In the data rows, the value 50 means zero.
Here are some points, each followed by its number:
tensor([62, 69, 47, 27, 51, 52, 55, 67, 37, 67, 40, 53, 31, 59, 30, 71, 37, 52, 48, 33, 35, 45,  9, 53, 51, 60, 36, 55, 26, 31, 49]) 0
tensor([53, 66, 66, 45, 48, 46, 55, 63, 50, 46, 37, 51, 52, 54, 54, 46, 44, 54, 48, 59, 41, 46, 45, 55, 46, 60, 52, 42, 47, 55, 58]) 1
tensor([41, 45, 63, 50, 36, 34, 45, 64, 68, 34, 46, 48, 57, 60, 67, 42, 64, 58, 44, 53, 56, 46, 57, 59, 60, 44, 54, 41, 52, 50, 49]) 2
tensor([64, 74, 57, 28, 45, 45, 59, 65, 38, 67, 33, 53, 23, 59, 31, 66, 39, 50, 48, 35, 37, 45, 19, 58, 47, 64, 39, 45, 28, 34, 49]) 3
tensor([52, 58, 55, 48, 55, 78, 29, 47, 48, 32, 64, 58, 65, 48, 61, 43, 54, 46, 47, 50, 29, 48, 42, 35, 30, 61, 67, 53, 53, 66, 43]) 4
tensor([58, 52, 62, 37, 56, 45, 63, 66, 52, 55, 26, 33, 53, 37, 47, 64, 45, 55, 46, 54, 62, 57, 53, 54, 58, 47, 39, 48, 50, 62, 56]) 5
tensor([67, 66, 56, 27, 45, 51, 56, 62, 40, 65, 32, 55, 24, 55, 27, 67, 37, 44, 49, 36, 37, 39, 18, 59, 46, 63, 36, 46, 28, 35, 50]) 6
tensor([45, 55, 63, 47, 59, 65, 47, 39, 45, 34, 49, 48, 56, 32, 71, 19, 53, 49, 53, 66, 52, 40, 71, 50, 37, 65, 57, 38, 63, 76, 54]) 7
tensor([58, 60, 49, 36, 43, 51, 38, 51, 62, 52, 61, 49, 42, 55, 44, 67, 60, 46, 33, 37, 55, 46, 54, 52, 57, 54, 61, 48, 39, 50, 38]) 8
tensor([42, 52, 45, 60, 55, 42, 54, 50, 48, 53, 44, 46, 61, 54, 44, 52, 47, 49, 56, 53, 57, 65, 57, 57, 57, 45, 47, 50, 62, 48, 58]) 9
tensor([44, 40, 44, 52, 59, 59, 40, 38, 47, 50, 44, 47, 56, 44, 44, 48, 47, 50, 56, 40, 54, 55, 45, 48, 53, 42, 41, 60, 64, 53, 43]) 10
New points follow, each followed by the numbers of its five nearest points above, nearest first.
tensor([59, 38, 47, 38, 47, 75, 45, 24, 37, 53, 60, 53, 31, 33, 43, 36, 51, 37, 60, 33, 45, 53, 42, 48, 29, 53, 51, 54, 47, 44, 43]) 10 4 8 9 1
tensor([45, 49, 61, 46, 64, 66, 47, 44, 43, 33, 47, 47, 58, 30, 72, 20, 56, 48, 57, 63, 55, 44, 68, 49, 43, 58, 51, 45, 66, 76, 55]) 7 4 10 1 9
tensor([40, 45, 62, 54, 42, 40, 49, 71, 66, 35, 48, 49, 58, 65, 69, 42, 58, 67, 47, 49, 48, 47, 52, 52, 57, 48, 56, 39, 43, 49, 51]) 2 1 9 8 5
tensor([45, 41, 44, 65, 61, 61, 42, 25, 43, 47, 60, 55, 60, 47, 47, 39, 43, 51, 61, 47, 41, 42, 41, 43, 40, 56, 51, 52, 56, 54, 43]) 10 4 9 7 1
tensor([46, 54, 42, 62, 45, 37, 42, 54, 49, 49, 57, 52, 58, 60, 49, 64, 55, 47, 49, 53, 53, 54, 55, 41, 55, 45, 57, 50, 55, 53, 45]) 9 8 10 2 1
tensor([39, 59, 44, 52, 57, 37, 47, 60, 46, 50, 44, 47, 64, 67, 42, 60, 51, 52, 52, 46, 56, 66, 46, 57, 61, 43, 44, 49, 59, 47, 51]) 9 10 1 5 2
tensor([57, 52, 63, 36, 55, 48, 62, 65, 51, 57, 25, 35, 53, 39, 47, 62, 44, 51, 45, 55, 60, 55, 55, 56, 56, 50, 40, 47, 50, 63, 58]) 5 1 9 10 2
tensor([53, 35, 46, 48, 51, 74, 46, 32, 40, 48, 56, 57, 37, 37, 48, 33, 49, 46, 60, 39, 46, 42, 36, 48, 36, 51, 47, 53, 46, 43, 45]) 10 4 1 9 8
tensor([58, 62, 59, 49, 46, 75, 26, 49, 49, 38, 61, 62, 62, 52, 54, 48, 50, 43, 43, 47, 30, 50, 43, 38, 30, 62, 72, 52, 47, 63, 40]) 4 1 8 10 7
tensor([51, 53, 47, 41, 64, 71, 30, 48, 52, 47, 39, 50, 71, 35, 54, 58, 46, 47, 35, 60, 55, 52, 62, 48, 55, 40, 45, 73, 71, 66, 41]) 10 9 5 4 8
tensor([42, 36, 63, 60, 28, 42, 40, 35, 58, 44, 51, 58, 47, 54, 67, 24, 50, 51, 49, 54, 44, 39, 52, 54, 45, 40, 52, 45, 54, 38, 47]) 2 1 10 9 7
tensor([38, 40, 62, 51, 66, 74, 42, 40, 49, 25, 47, 50, 67, 31, 75, 14, 56, 52, 56, 65, 53, 40, 69, 46, 40, 54, 51, 43, 69, 80, 53]) 7 4 10 1 2
tensor([36, 57, 38, 64, 57, 37, 44, 44, 49, 51, 48, 50, 68, 63, 40, 60, 47, 47, 53, 50, 56, 64, 60, 53, 61, 44, 50, 49, 67, 53, 52]) 9 10 2 1 5
tensor([40, 50, 69, 51, 42, 42, 48, 67, 68, 30, 53, 49, 63, 61, 70, 37, 61, 68, 43, 52, 46, 43, 53, 57, 55, 56, 60, 38, 43, 54, 49]) 2 1 8 9 7
tensor([52, 55, 32, 51, 41, 61, 22, 27, 34, 61, 52, 62, 39, 56, 27, 58, 48, 20, 50, 36, 48, 65, 44, 43, 40, 38, 55, 62, 60, 35, 39]) 10 8 9 4 6
tensor([58, 53, 57, 38, 52, 35, 64, 67, 55, 63, 29, 34, 47, 46, 40, 72, 44, 56, 47, 47, 57, 55, 43, 58, 61, 53, 40, 46, 43, 52, 55]) 5 1 9 3 8
tensor([49, 49, 46, 38, 72, 82, 26, 43, 51, 44, 40, 51, 70, 31, 54, 49, 46, 42, 37, 57, 56, 50, 60, 48, 50, 41, 43, 75, 72, 71, 39]) 10 4 7 9 5
tensor([40, 29, 61, 59, 26, 37, 49, 36, 62, 47, 52, 55, 45, 56, 68, 26, 49, 56, 46, 55, 51, 39, 54, 59, 51, 35, 47, 45, 49, 30, 45]) 2 9 10 1 8
tensor([58, 44, 59, 41, 49, 65, 51, 31, 37, 60, 38, 54, 30, 23, 60, 28, 40, 28, 53, 66, 55, 46, 72, 43, 30, 42, 44, 51, 57, 59, 56]) 7 10 1 9 5
tensor([55, 58, 53, 40, 44, 49, 43, 54, 63, 50, 56, 55, 43, 60, 46, 57, 56, 55, 37, 40, 49, 37, 47, 58, 58, 55, 55, 45, 34, 42, 41]) 8 1 2 9 10
tensor([54, 47, 64, 34, 58, 50, 57, 65, 55, 48, 28, 36, 51, 37, 52, 56, 51, 55, 49, 50, 62, 50, 48, 55, 55, 51, 40, 44, 48, 66, 52]) 5 1 9 10 2
tensor([38, 62, 44, 63, 51, 33, 41, 49, 49, 52, 47, 52, 60, 69, 38, 60, 49, 46, 54, 47, 54, 61, 52, 54, 57, 48, 53, 44, 58, 48, 50]) 9 10 1 8 2
